Here is a table of points, one per row:
[ 0.2 -0.5 -0.4  1.   1.5  0.7  0.8 -0.3 -0.5  0.4  1.3  1.9 -1.3  1.3 -2.3  1.4]
[-4.2 -0.6 -1.1 -1.8 -0.9  0.1 -0.1 -1.4  1.4 -0.7 -0.2  0.4  0.8 -0.2  0.1 -0.2]
[ 0.4  0.8  0.2  0.5  1.   1.9 -0.6 -0.5 -0.5  0.4 -0.8  0.3 -0.7  0.5 -1.7 -1. ]
[ 0.1  0.4  0.4  1.2 -0.6 -1.4 -0.3  0.  -0.3 -0.7 -0.9 -1.5  0.9 -1.8  1.5 -0.5]
[ 0.5  0.7  1.2 -2.1 -1.2  0.2 -0.9 -0.2  1.2 -0.4 -1.8 -0.2 -0.9  0.5  0.   0.3]
[-0.1  1.9  2.   0.8 -0.4 -0.3  0.4 -0.9  1.1  0.2 -1.6  0.7  0.9  0.6 -1.   1.6]
[-1.7  0.8  1.6  1.1  1.6  1.2  0.   2.8 -0.5  0.8 -1.5 -0.3  1.   0.7 -0.4  0.3]
[-0.1 -0.8  0.1 -2.1  0.6  0.4 -0.1 -0.1 -0.2  0.3  0.8 -1.9  1.1  0.8  0.4  1.5]
[-0.2 -0.5 -1.8  1.3  0.8 -0.6 -0.3  0.  -1.4  0.8  2.   0.2  0.9 -0.1 -0.3  1.4]
[ 0.8 -0.5 -0.4 -1.8  1.3 -0.3 -0.8  0.1  0.3  0.6  1.4 -2.   0.7  0.2  0.7  0.3]
[-0.3 -0.7 -1.3  0.6 -0.6 -0.9 -0.1 -0.8 -0.4  0.   1.6 -0.3  0.4  0.1  0.3 -2.6]
[ 0.8  0.5  1.   0.3  1.3  1.1 -0.1 -1.3 -0.6  0.9  0.1 -2.1  0.9  0.4  1.8 -1. ]
[-0.1  0.4  0.7 -1.4 -0.8  2.3 -0.2 -1.2  0.3 -0.4 -0.9  0.7  0.3  1.2 -0.7  1.6]
[ 0.2 -0.4 -0.8  0.9  1.5 -0.2  0.3  0.4 -0.1  0.5  0.2 -1.3  1.7 -0.5  0.2 -0.7]
[ 0.2 -0.7 -0.7  0.6  0.9 -0.7  1.2  0.5 -0.2  0.1  0.4  1.6 -1.2 -0.3  1.5  1.8]
[-0.1 -0.4 -0.8  1.2  1.  -0.8  0.   0.2 -0.8  0.8  0.3 -1.3  1.1 -1.3  0.6  0.4]
[ 0.2  1.3  1.8 -1.6 -1.   0.6  0.  -0.1  1.5 -0.8 -1.5 -1.5  1.   0.7  2.   1. ]
[ 0.4 -0.9 -1.1  1.2  0.5 -0.8 -0.2  0.1 -0.9  0.6  0.5 -1.9  0.9 -0.5  2.9  0. ]
[ 0.   0.5  0.9  0.7 -0.4 -1.9 -0.3 -1.1  1.5 -0.4 -1.  -1.7  1.3 -1.  -0.2  0.6]
[ 0.  -1.1 -0.6  1.1  0.6 -0.3 -1.3 -0.6 -0.8  0.   0.5 -0.7 -0.1 -0.5  0.8  0. ]
[-0.1  2.3  0.4  1.5 -0.2  3.2 -0.8  0.5  1.7 -0.5 -0.6 -1.7  0.9  0.7 -0.5  1.3]
[ 0.4  0.8  0.6  0.4 -0.5  1.7  0.4  0.4 -1.3 -0.7  1.3  0.   0.6  1.9  0.   0.4]
[ 0.2 -0.5 -0.4 -2.  -0.6 -2.   0.2  0.9  0.9 -0.1  0.1  0.1  0.5 -0.9  0.   0.4]
[ 0.5  0.2  1.1 -1.7  0.9  2.4 -0.2 -0.4  1.5  0.5 -0.8 -1.5  1.5  1.7  1.1  0.5]
[-0.2  0.3  0.7 -1.6 -0.6  0.3 -0.5 -0.2  0.1 -0.6 -0.5 -0.3 -0.4  0.  -2.1  0.6]
[-0.3  0.2 -0.1  0.6  1.4  1.4 -0.5  0.1 -1.2  0.4  0.5  0.2 -0.5  1.   0.2  0.6]
[ 0.1  0.8  0.7  0.2 -1.   1.8  0.1 -0.1  1.2 -0.5 -0.6  0.1  0.5 -0.1 -0.2 -0.1]
[ 0.4  0.8  1.5 -1.9 -0.8  1.4 -0.5 -1.   1.2 -0.4 -1.2 -0.6 -1.   0.9 -0.1 -1. ]
[ 0.4  0.4 -0.8  0.3  1.2  2.2 -0.9  0.9 -1.8  0.6  1.1  0.1 -0.7  1.2  0.5  0.1]
[ 0.3 -0.7 -0.7  0.   1.1  0.7  0.8  1.5 -1.3  0.3  2.   1.5 -2.   1.  -1.7 -1.1]
[-0.5 -0.3 -1.2 -2.  -1.4 -2.5  0.9  3.8  1.  -0.7  0.7  1.7 -1.1 -1.3  0.5  0.9]
[-1.2 -1.   0.7  0.7  0.8 -1.1  0.   2.3 -1.   0.6  0.   0.8  0.6  0.4  0.  -2.4]
[ 0.5  0.  -0.4  0.3 -0.8 -1.9  0.   0.1  0.1 -0.5  1.2  0.5  0.3 -1.4 -0.2  0.1]
[ 0.2  0.6  0.8 -1.2 -0.6  1.8  0.2 -1.2  1.  -0.4 -0.6  0.6  0.5  1.1  0.7 -2.5]
[ 0.8  0.8  0.1  0.9 -1.2  1.4  0.   0.1  0.5 -0.4  0.4 -2.3  1.3 -0.4 -1.5  1.1]
[ 0.2 -1.  -0.3  0.9 -1.3 -1.   1.4 -4.2  0.  -0.1 -0.4  2.1 -2.1 -0.8  0.8 -0.9]
[-1.1  0.1 -0.6  1.  -0.9 -2.1  1.6  2.3  0.5 -0.7  0.1  2.1 -1.3 -1.4 -0.3 -1. ]
[ 0.1  1.7  0.   1.3 -1.   0.8 -0.7 -0.5 -0.9 -0.7 -0.2 -0.7 -0.8  0.8  1.7 -0.2]
[ 0.9 -0.4 -0.2  1.  -0.5 -0.3 -0.7 -0.3 -1.7 -0.2 -0.6 -0.5 -1.   1.2 -1.6 -0.5]
[ 0.   0.6  0.4  1.  -0.7 -0.5 -0.3 -1.7  0.3 -0.5 -0.9 -1.4  1.  -1.1 -1.5 -0.6]
[ 0.3 -1.  -0.8  0.4 -0.8  2.1 -0.4  0.1 -1.2 -0.6  1.3  0.3  0.5  1.7  0.1 -1.3]
[ 0.2 -0.4 -0.2  1.6  1.  -0.6  0.1 -0.1  0.5  0.2  0.3  0.5  1.  -0.7  0.4 -0.8]
[ 0.1 -0.9  0.1 -1.5  1.  -1.7  1.   0.3  1.1  0.9  0.8  1.9 -1.5 -0.9 -0.8  0.3]
[-0.6 -0.6  0.   1.   0.9 -2.2 -0.3 -0.5 -1.   0.4  0.   0.5  0.5 -0.9  0.5  1.3]
[ 0.4 -1.  -0.2  1.2  1.1 -2.3 -0.1  1.3 -0.8  0.6  0.8 -1.7  1.2 -0.7  1.4 -0.2]
[ 0.2 -1.9 -0.5 -2.3  0.9 -1.5 -0.4  0.7  0.5  0.4  0.2  0.   0.4 -1.2  0.8  0. ]
[ 0.1 -1.1 -0.7  1.3 -1.1 -1.7 -0.1  0.1 -1.  -0.6  0.6 -0.6 -1.2 -0.6 -1.2  0.6]
[-0.1 -1.  -1.6  0.3  1.   0.   0.9  0.1 -0.4  0.   1.8  1.9 -1.8 -0.4 -0.1 -0.2]
[ 0.3 -0.5 -0.6  0.4  1.6  3.3  1.4  1.8 -0.5  0.7  0.7  1.3 -1.6  1.1 -0.6  1. ]
[ 0.7  0.4  1.3 -1.9 -1.   0.7  1.5 -0.4 -0.9 -0.5 -0.9  1.4 -1.4  0.4  0.  -0.4]
[-2.1  0.9  0.3  0.8  1.4  2.4  0.8 -1.5  1.4  0.5 -1.1  2.2 -1.5  0.5  0.5  1.9]
[ 0.4 -0.5 -1.9  0.6 -0.6 -0.3 -0.1  1.1  0.6 -0.2  0.3  0.2  0.3 -0.2  0.2 -0.4]
[-0.3  0.5  0.  -1.7 -0.8  2.8 -0.5 -0.6  0.3 -0.4 -0.9 -1.5  1.1  1.4 -0.6  0.1]
[-0.4  0.  -0.4 -1.6 -0.7  0.4  0.9  0.5  0.4 -0.6  0.6  1.9 -1.7  0.3 -0.3 -0.8]
[ 0.7 -0.2 -0.7  1.1  0.8 -1.8  0.1 -0.3  0.2  0.9  0.   0.2  0.4 -1.3 -0.3 -1.3]
[ 0.2 -0.8  0.1 -1.4  1.1 -0.5 -1.  -0.3  1.   0.5 -0.5 -0.6 -0.5  0.   1.1  0.5]
[-0.3 -1.7 -1.6  0.4 -1.  -0.6 -0.5  0.4 -0.1 -0.4  1.1  0.3  0.8  0.  -0.1  1.9]
[-0.2  1.6  1.8  1.2 -1.4  0.8  0.6  1.   1.1 -0.2 -1.5  1.7 -1.5 -0.5 -0.8  0.8]
[ 0.3 -0.9 -1.2  1.3  0.6 -2.3 -1.2  0.3 -1.2  0.  -0.2  0.2 -0.7 -2.3 -1.6  0.1]
[ 0.7 -0.1 -0.3 -1.9 -1.  -1.1  0.  -0.6  1.8 -0.1 -0.6 -1.4  1.1 -1.4  0.5 -0.9]
[ 0.8  0.7  1.9 -1.9 -0.3  0.8 -1.  -0.2  0.5  0.  -1.5  0.  -0.6  1.  -0.6 -0.5]
[ 0.5  0.  -1.2  0.9  0.9 -0.5  1.2 -1.8 -2.   0.9  0.9  1.7 -1.6 -0.4  1.3 -0.4]
[ 0.1  0.1 -1.   1.5 -0.5 -0.2  0.1 -1.  -0.8 -0.4  0.8  0.7  0.2 -0.5  0.8 -0.1]
[-0.3 -0.6  1.  -1.7  0.9 -2.3 -0.2 -0.3  1.7  0.5 -0.4 -1.6  0.9 -1.2 -1.2  0.5]
[-0.2 -0.8 -0.5 -1.6  0.7 -0.9  0.  -1.6  0.1  0.8  1.6  0.2  0.4  0.1  0.1  1.1]
[ 0.7 -0.9 -1.   0.7  0.6 -2.1  0.   4.9 -0.7  0.5  1.4  0.2  0.7  0.1  0.3  1.8]
[ 0.7 -0.5  1.1 -1.9 -0.5  0.1  0.1  0.9  0.9 -0.4  0.5  0.3  0.6  1.  -0.1 -2.8]
[-0.1  0.8  1.6 -1.8  1.4  0.2 -1.1 -0.2  1.2  0.5 -2.  -0.4 -0.9 -0.5  0.1 -0.5]
[-0.4  0.3 -0.3  0.4 -0.6  1.2  0.1  0.  -0.2 -0.5  1.7  0.3  0.7  1.2  0.   1.8]
[-1.3 -0.2  0.1  1.6  1.1  0.2  0.6  1.  -2.   0.   0.2  0.   0.2  1.  -0.2 -0.8]
[ 0.2 -1.1 -1.9  1.5 -0.7  0.1  0.  -0.5 -0.9 -0.5  1.  -2.2  1.1 -0.4  0.6  0.1]
[ 0.4  0.3  0.6  1.5 -1.4  0.3  0.6 -2.6 -1.4 -1.  -0.6  2.3 -1.2  0.7  0.2 -0.7]
[ 0.6 -0.1 -0.5  1.4 -1.4 -0.9 -0.1  0.1 -1.2 -0.4 -0.1 -1.4  1.4 -1.4  0.7  0.9]
[ 0.4 -0.7 -0.5  1.7 -0.6 -1.7 -0.9 -0.4 -0.5 -1.1  1.2 -0.3 -0.4 -1.  -0.1  0.5]
[-0.1  0.5  1.6 -1.5  1.3  0.1 -0.2 -1.7  1.2  1.3 -0.8 -1.7  1.3  1.2 -1.6 -0.3]
[ 1.  -1.  -0.2  0.9  1.1 -2.9  0.1  0.  -0.5  0.3  1.1  0.1  0.7 -0.9 -0.1 -0.3]
[-0.3 -0.1  0.9 -1.3 -0.7  2.2  0.9  0.3  0.3 -0.4 -0.6  1.7 -1.9  1.  -1.3  0.6]
[ 0.7  0.9  1.6 -2.1 -0.7  2.2 -0.7  0.1  0.7 -0.6 -1.4 -0.5 -0.8  0.8  0.5  1.3]
[-1.4  1.2  0.7  1.2 -0.8  1.3  0.1 -1.1 -1.2  0.1 -1.6  0.5  0.8  0.1  0.4 -0.1]
[-0.1  0.6 -0.3  0.5  0.9  0.3 -0.2  0.5  1.3  0.6 -0.3 -1.3  1.3  0.3 -0.4 -0.6]
[ 0.2 -0.7 -1.2  1.3 -1.1 -0.3 -0.9 -0.8 -0.8 -0.5  0.9 -0.4 -0.8 -0.8  1.1  0.2]
[ 1.4 -0.9 -0.4  0.2  0.9 -3.5  0.7 -0.9 -0.2  0.7  0.3  1.4 -1.1 -1.2 -1.8 -0.6]
[ 0.2  0.  -0.4 -2.1  0.6 -1.   0.  -0.2  1.2  1.  -0.4 -1.4  1.2 -0.5  0.8 -0.5]
[ 0.1 -0.8 -1.7  1.3  0.9 -0.4  0.1 -0.6 -1.4  0.3  1.5  0.4  0.7 -0.8  0.2 -2.1]
[-0.8  0.3 -0.5  0.  -0.6 -0.2 -0.4 -0.5  0.5 -0.7 -1.1 -1.1  1.2 -0.6  3.  -0.5]
[ 0.3 -0.3  0.3  0.7 -0.7  0.3 -1.  -0.1 -1.2 -0.7  0.1 -0.4 -1.2  0.7 -0.5 -1. ]
[-0.4  0.3 -1.3  0.2 -0.7  0.   0.   1.3  1.3 -0.4 -1.   0.1  0.2 -0.3 -0.2 -2. ]
[-2.4  0.6  2.3 -1.7 -0.9  0.   1.   1.9  1.6 -0.4 -1.1  2.  -1.1  0.6  1.2  1. ]
[-0.5  0.5  0.3 -2.4 -1.2  1.5 -0.2  0.1  0.5 -0.8 -0.6 -2.1  0.9  0.3 -1.2  0.1]
[ 0.4  0.4  0.6 -1.7  1.   0.9  1.   0.1  0.6  1.  -0.6  1.8 -1.6  1.9  0.8 -0.1]
[ 0.4 -0.3  0.3  1.4  1.  -0.4 -0.2  0.  -1.7  1.3 -0.4 -0.1 -0.4  0.1 -1.4 -0.1]
[ 0.9  0.9  1.7  1.4 -0.9  2.6  1.1  0.9  0.7  0.1 -1.3  1.9 -1.4  0.6 -2.   0.4]
[-0.8  0.7  1.9  0.3 -1.1  1.2 -0.9  0.2 -0.6 -0.4 -1.   0.2 -0.8  0.1  0.1 -0.8]
[-0.3  0.5 -1.6  1.4  0.9 -0.4  0.2  0.1  0.2  0.3  0.7  0.1  0.9 -0.4 -0.4 -2. ]
[ 0.6  0.5  0.4  1.2  1.3  0.1  0.  -0.5 -1.   0.4 -0.1  0.3  0.8  1.1 -0.1 -0.1]
[ 0.1  1.4  1.2 -1.6 -1.3  0.2 -1.  -0.7  1.5 -0.8 -1.1 -0.6 -0.3 -0.8  0.2  0.6]
[-0.7  0.2 -0.4  1.2 -1.1 -1.8  1.1  0.6 -0.9 -0.3  0.3  2.  -1.5 -0.4 -0.4  0.8]
[ 0.2  0.4 -1.3 -1.9 -0.7  0.1 -0.4  0.6  0.9 -0.6  1.  -1.5  1.  -1.1 -0.2  1.3]
There is one direction along which these points spread out most. How far along it is each point below, from 0 to 99? The average is 50, and the first point in the table lies past the average.
[ 0.2 -1.9 -0.5 -2.3  0.9 -1.5 -0.4  0.7  0.5  0.4  0.2  0.   0.4 -1.2  0.8  0. ] 60
[ 0.4 -0.9 -1.1  1.2  0.5 -0.8 -0.2  0.1 -0.9  0.6  0.5 -1.9  0.9 -0.5  2.9  0. ] 69
[-0.1 -0.8  0.1 -2.1  0.6  0.4 -0.1 -0.1 -0.2  0.3  0.8 -1.9  1.1  0.8  0.4  1.5] 44
[ 0.6  0.5  0.4  1.2  1.3  0.1  0.  -0.5 -1.   0.4 -0.1  0.3  0.8  1.1 -0.1 -0.1] 52
[ 0.3 -0.3  0.3  0.7 -0.7  0.3 -1.  -0.1 -1.2 -0.7  0.1 -0.4 -1.2  0.7 -0.5 -1. ] 50
[ 0.   0.6  0.4  1.  -0.7 -0.5 -0.3 -1.7  0.3 -0.5 -0.9 -1.4  1.  -1.1 -1.5 -0.6] 49
[-1.1  0.1 -0.6  1.  -0.9 -2.1  1.6  2.3  0.5 -0.7  0.1  2.1 -1.3 -1.4 -0.3 -1. ] 68
[-0.1  0.6 -0.3  0.5  0.9  0.3 -0.2  0.5  1.3  0.6 -0.3 -1.3  1.3  0.3 -0.4 -0.6] 47
[ 0.1  0.8  0.7  0.2 -1.   1.8  0.1 -0.1  1.2 -0.5 -0.6  0.1  0.5 -0.1 -0.2 -0.1] 33
[-2.1  0.9  0.3  0.8  1.4  2.4  0.8 -1.5  1.4  0.5 -1.1  2.2 -1.5  0.5  0.5  1.9] 31
[ 0.4  0.8  0.2  0.5  1.   1.9 -0.6 -0.5 -0.5  0.4 -0.8  0.3 -0.7  0.5 -1.7 -1. ] 39
[ 0.5  0.  -0.4  0.3 -0.8 -1.9  0.   0.1  0.1 -0.5  1.2  0.5  0.3 -1.4 -0.2  0.1] 66
[ 1.4 -0.9 -0.4  0.2  0.9 -3.5  0.7 -0.9 -0.2  0.7  0.3  1.4 -1.1 -1.2 -1.8 -0.6] 75
[ 0.2  0.4 -1.3 -1.9 -0.7  0.1 -0.4  0.6  0.9 -0.6  1.  -1.5  1.  -1.1 -0.2  1.3] 48
[ 0.4  0.4 -0.8  0.3  1.2  2.2 -0.9  0.9 -1.8  0.6  1.1  0.1 -0.7  1.2  0.5  0.1] 49
[-0.3 -1.7 -1.6  0.4 -1.  -0.6 -0.5  0.4 -0.1 -0.4  1.1  0.3  0.8  0.  -0.1  1.9] 64
[ 0.7  0.4  1.3 -1.9 -1.   0.7  1.5 -0.4 -0.9 -0.5 -0.9  1.4 -1.4  0.4  0.  -0.4] 34
[ 0.1 -0.8 -1.7  1.3  0.9 -0.4  0.1 -0.6 -1.4  0.3  1.5  0.4  0.7 -0.8  0.2 -2.1] 74
[ 0.6 -0.1 -0.5  1.4 -1.4 -0.9 -0.1  0.1 -1.2 -0.4 -0.1 -1.4  1.4 -1.4  0.7  0.9] 64
[-0.3 -0.7 -1.3  0.6 -0.6 -0.9 -0.1 -0.8 -0.4  0.   1.6 -0.3  0.4  0.1  0.3 -2.6] 67
[-0.1  0.5  1.6 -1.5  1.3  0.1 -0.2 -1.7  1.2  1.3 -0.8 -1.7  1.3  1.2 -1.6 -0.3] 31
[ 0.2 -0.5 -0.4 -2.  -0.6 -2.   0.2  0.9  0.9 -0.1  0.1  0.1  0.5 -0.9  0.   0.4] 56
[ 0.2 -1.1 -1.9  1.5 -0.7  0.1  0.  -0.5 -0.9 -0.5  1.  -2.2  1.1 -0.4  0.6  0.1] 66
[-0.1  2.3  0.4  1.5 -0.2  3.2 -0.8  0.5  1.7 -0.5 -0.6 -1.7  0.9  0.7 -0.5  1.3] 24
[-0.8  0.3 -0.5  0.  -0.6 -0.2 -0.4 -0.5  0.5 -0.7 -1.1 -1.1  1.2 -0.6  3.  -0.5] 48
[ 0.4  0.8  0.6  0.4 -0.5  1.7  0.4  0.4 -1.3 -0.7  1.3  0.   0.6  1.9  0.   0.4] 41
[ 0.  -1.1 -0.6  1.1  0.6 -0.3 -1.3 -0.6 -0.8  0.   0.5 -0.7 -0.1 -0.5  0.8  0. ] 63
[ 0.3 -0.7 -0.7  0.   1.1  0.7  0.8  1.5 -1.3  0.3  2.   1.5 -2.   1.  -1.7 -1.1] 60
[-1.4  1.2  0.7  1.2 -0.8  1.3  0.1 -1.1 -1.2  0.1 -1.6  0.5  0.8  0.1  0.4 -0.1] 39
[ 0.2 -0.7 -1.2  1.3 -1.1 -0.3 -0.9 -0.8 -0.8 -0.5  0.9 -0.4 -0.8 -0.8  1.1  0.2] 64
[ 0.3 -0.9 -1.2  1.3  0.6 -2.3 -1.2  0.3 -1.2  0.  -0.2  0.2 -0.7 -2.3 -1.6  0.1] 78
[-0.1 -1.  -1.6  0.3  1.   0.   0.9  0.1 -0.4  0.   1.8  1.9 -1.8 -0.4 -0.1 -0.2] 67
[ 0.9 -0.4 -0.2  1.  -0.5 -0.3 -0.7 -0.3 -1.7 -0.2 -0.6 -0.5 -1.   1.2 -1.6 -0.5] 54
[ 0.5  0.2  1.1 -1.7  0.9  2.4 -0.2 -0.4  1.5  0.5 -0.8 -1.5  1.5  1.7  1.1  0.5] 22
[-0.2  0.3  0.7 -1.6 -0.6  0.3 -0.5 -0.2  0.1 -0.6 -0.5 -0.3 -0.4  0.  -2.1  0.6] 37
[ 0.2  1.3  1.8 -1.6 -1.   0.6  0.  -0.1  1.5 -0.8 -1.5 -1.5  1.   0.7  2.   1. ] 23
[ 0.4  0.8  1.5 -1.9 -0.8  1.4 -0.5 -1.   1.2 -0.4 -1.2 -0.6 -1.   0.9 -0.1 -1. ] 21
[ 0.4 -0.7 -0.5  1.7 -0.6 -1.7 -0.9 -0.4 -0.5 -1.1  1.2 -0.3 -0.4 -1.  -0.1  0.5] 71
[-0.1  0.4  0.7 -1.4 -0.8  2.3 -0.2 -1.2  0.3 -0.4 -0.9  0.7  0.3  1.2 -0.7  1.6] 23
[-0.4  0.3 -1.3  0.2 -0.7  0.   0.   1.3  1.3 -0.4 -1.   0.1  0.2 -0.3 -0.2 -2. ] 50
[-0.3  0.5  0.  -1.7 -0.8  2.8 -0.5 -0.6  0.3 -0.4 -0.9 -1.5  1.1  1.4 -0.6  0.1] 22
[ 0.4 -0.3  0.3  1.4  1.  -0.4 -0.2  0.  -1.7  1.3 -0.4 -0.1 -0.4  0.1 -1.4 -0.1] 60
[ 0.2  0.6  0.8 -1.2 -0.6  1.8  0.2 -1.2  1.  -0.4 -0.6  0.6  0.5  1.1  0.7 -2.5] 28
[-1.7  0.8  1.6  1.1  1.6  1.2  0.   2.8 -0.5  0.8 -1.5 -0.3  1.   0.7 -0.4  0.3] 40
[ 0.2 -0.7 -0.7  0.6  0.9 -0.7  1.2  0.5 -0.2  0.1  0.4  1.6 -1.2 -0.3  1.5  1.8] 63
[ 1.  -1.  -0.2  0.9  1.1 -2.9  0.1  0.  -0.5  0.3  1.1  0.1  0.7 -0.9 -0.1 -0.3] 77
[ 0.2 -0.8  0.1 -1.4  1.1 -0.5 -1.  -0.3  1.   0.5 -0.5 -0.6 -0.5  0.   1.1  0.5] 47
[-0.2 -0.8 -0.5 -1.6  0.7 -0.9  0.  -1.6  0.1  0.8  1.6  0.2  0.4  0.1  0.1  1.1] 56
[-0.8  0.7  1.9  0.3 -1.1  1.2 -0.9  0.2 -0.6 -0.4 -1.   0.2 -0.8  0.1  0.1 -0.8] 35
[-0.3 -0.6  1.  -1.7  0.9 -2.3 -0.2 -0.3  1.7  0.5 -0.4 -1.6  0.9 -1.2 -1.2  0.5] 51
[-2.4  0.6  2.3 -1.7 -0.9  0.   1.   1.9  1.6 -0.4 -1.1  2.  -1.1  0.6  1.2  1. ] 29
[ 0.5  0.  -1.2  0.9  0.9 -0.5  1.2 -1.8 -2.   0.9  0.9  1.7 -1.6 -0.4  1.3 -0.4] 68
[ 0.1  0.1 -1.   1.5 -0.5 -0.2  0.1 -1.  -0.8 -0.4  0.8  0.7  0.2 -0.5  0.8 -0.1] 63
[ 0.2 -0.4 -0.2  1.6  1.  -0.6  0.1 -0.1  0.5  0.2  0.3  0.5  1.  -0.7  0.4 -0.8] 63
[-1.2 -1.   0.7  0.7  0.8 -1.1  0.   2.3 -1.   0.6  0.   0.8  0.6  0.4  0.  -2.4] 63
[ 0.8  0.8  0.1  0.9 -1.2  1.4  0.   0.1  0.5 -0.4  0.4 -2.3  1.3 -0.4 -1.5  1.1] 42
[-4.2 -0.6 -1.1 -1.8 -0.9  0.1 -0.1 -1.4  1.4 -0.7 -0.2  0.4  0.8 -0.2  0.1 -0.2] 42
[ 0.4  0.3  0.6  1.5 -1.4  0.3  0.6 -2.6 -1.4 -1.  -0.6  2.3 -1.2  0.7  0.2 -0.7] 48
[-0.3  0.5 -1.6  1.4  0.9 -0.4  0.2  0.1  0.2  0.3  0.7  0.1  0.9 -0.4 -0.4 -2. ] 65
[-0.2 -0.5 -1.8  1.3  0.8 -0.6 -0.3  0.  -1.4  0.8  2.   0.2  0.9 -0.1 -0.3  1.4] 73
[-0.1 -0.4 -0.8  1.2  1.  -0.8  0.   0.2 -0.8  0.8  0.3 -1.3  1.1 -1.3  0.6  0.4] 68
[ 0.8  0.5  1.   0.3  1.3  1.1 -0.1 -1.3 -0.6  0.9  0.1 -2.1  0.9  0.4  1.8 -1. ] 44
[ 0.7  0.9  1.6 -2.1 -0.7  2.2 -0.7  0.1  0.7 -0.6 -1.4 -0.5 -0.8  0.8  0.5  1.3] 17
[ 0.2 -0.4 -0.8  0.9  1.5 -0.2  0.3  0.4 -0.1  0.5  0.2 -1.3  1.7 -0.5  0.2 -0.7] 62
[ 0.5  0.7  1.2 -2.1 -1.2  0.2 -0.9 -0.2  1.2 -0.4 -1.8 -0.2 -0.9  0.5  0.   0.3] 26
[-0.2  1.6  1.8  1.2 -1.4  0.8  0.6  1.   1.1 -0.2 -1.5  1.7 -1.5 -0.5 -0.8  0.8] 34
[ 0.4 -0.5 -1.9  0.6 -0.6 -0.3 -0.1  1.1  0.6 -0.2  0.3  0.2  0.3 -0.2  0.2 -0.4] 61
[ 0.2 -0.5 -0.4  1.   1.5  0.7  0.8 -0.3 -0.5  0.4  1.3  1.9 -1.3  1.3 -2.3  1.4] 55
[-0.7  0.2 -0.4  1.2 -1.1 -1.8  1.1  0.6 -0.9 -0.3  0.3  2.  -1.5 -0.4 -0.4  0.8] 65
[-0.6 -0.6  0.   1.   0.9 -2.2 -0.3 -0.5 -1.   0.4  0.   0.5  0.5 -0.9  0.5  1.3] 69
[ 0.1  1.4  1.2 -1.6 -1.3  0.2 -1.  -0.7  1.5 -0.8 -1.1 -0.6 -0.3 -0.8  0.2  0.6] 29
[-0.1  1.9  2.   0.8 -0.4 -0.3  0.4 -0.9  1.1  0.2 -1.6  0.7  0.9  0.6 -1.   1.6] 33
[ 0.7 -0.1 -0.3 -1.9 -1.  -1.1  0.  -0.6  1.8 -0.1 -0.6 -1.4  1.1 -1.4  0.5 -0.9] 47
[ 0.7 -0.2 -0.7  1.1  0.8 -1.8  0.1 -0.3  0.2  0.9  0.   0.2  0.4 -1.3 -0.3 -1.3] 69
[ 0.4 -1.  -0.2  1.2  1.1 -2.3 -0.1  1.3 -0.8  0.6  0.8 -1.7  1.2 -0.7  1.4 -0.2] 76
[ 0.4  0.4  0.6 -1.7  1.   0.9  1.   0.1  0.6  1.  -0.6  1.8 -1.6  1.9  0.8 -0.1] 34
[ 0.7 -0.9 -1.   0.7  0.6 -2.1  0.   4.9 -0.7  0.5  1.4  0.2  0.7  0.1  0.3  1.8] 77
[ 0.8  0.7  1.9 -1.9 -0.3  0.8 -1.  -0.2  0.5  0.  -1.5  0.  -0.6  1.  -0.6 -0.5] 25
[ 0.3 -1.  -0.8  0.4 -0.8  2.1 -0.4  0.1 -1.2 -0.6  1.3  0.3  0.5  1.7  0.1 -1.3] 49
[-1.3 -0.2  0.1  1.6  1.1  0.2  0.6  1.  -2.   0.   0.2  0.   0.2  1.  -0.2 -0.8] 59
[ 0.2 -1.  -0.3  0.9 -1.3 -1.   1.4 -4.2  0.  -0.1 -0.4  2.1 -2.1 -0.8  0.8 -0.9] 58
[ 0.1 -1.1 -0.7  1.3 -1.1 -1.7 -0.1  0.1 -1.  -0.6  0.6 -0.6 -1.2 -0.6 -1.2  0.6] 69
[ 0.1  1.7  0.   1.3 -1.   0.8 -0.7 -0.5 -0.9 -0.7 -0.2 -0.7 -0.8  0.8  1.7 -0.2] 44
[-0.3  0.2 -0.1  0.6  1.4  1.4 -0.5  0.1 -1.2  0.4  0.5  0.2 -0.5  1.   0.2  0.6] 48
[ 0.8 -0.5 -0.4 -1.8  1.3 -0.3 -0.8  0.1  0.3  0.6  1.4 -2.   0.7  0.2  0.7  0.3] 53
[ 0.2  0.  -0.4 -2.1  0.6 -1.   0.  -0.2  1.2  1.  -0.4 -1.4  1.2 -0.5  0.8 -0.5] 48
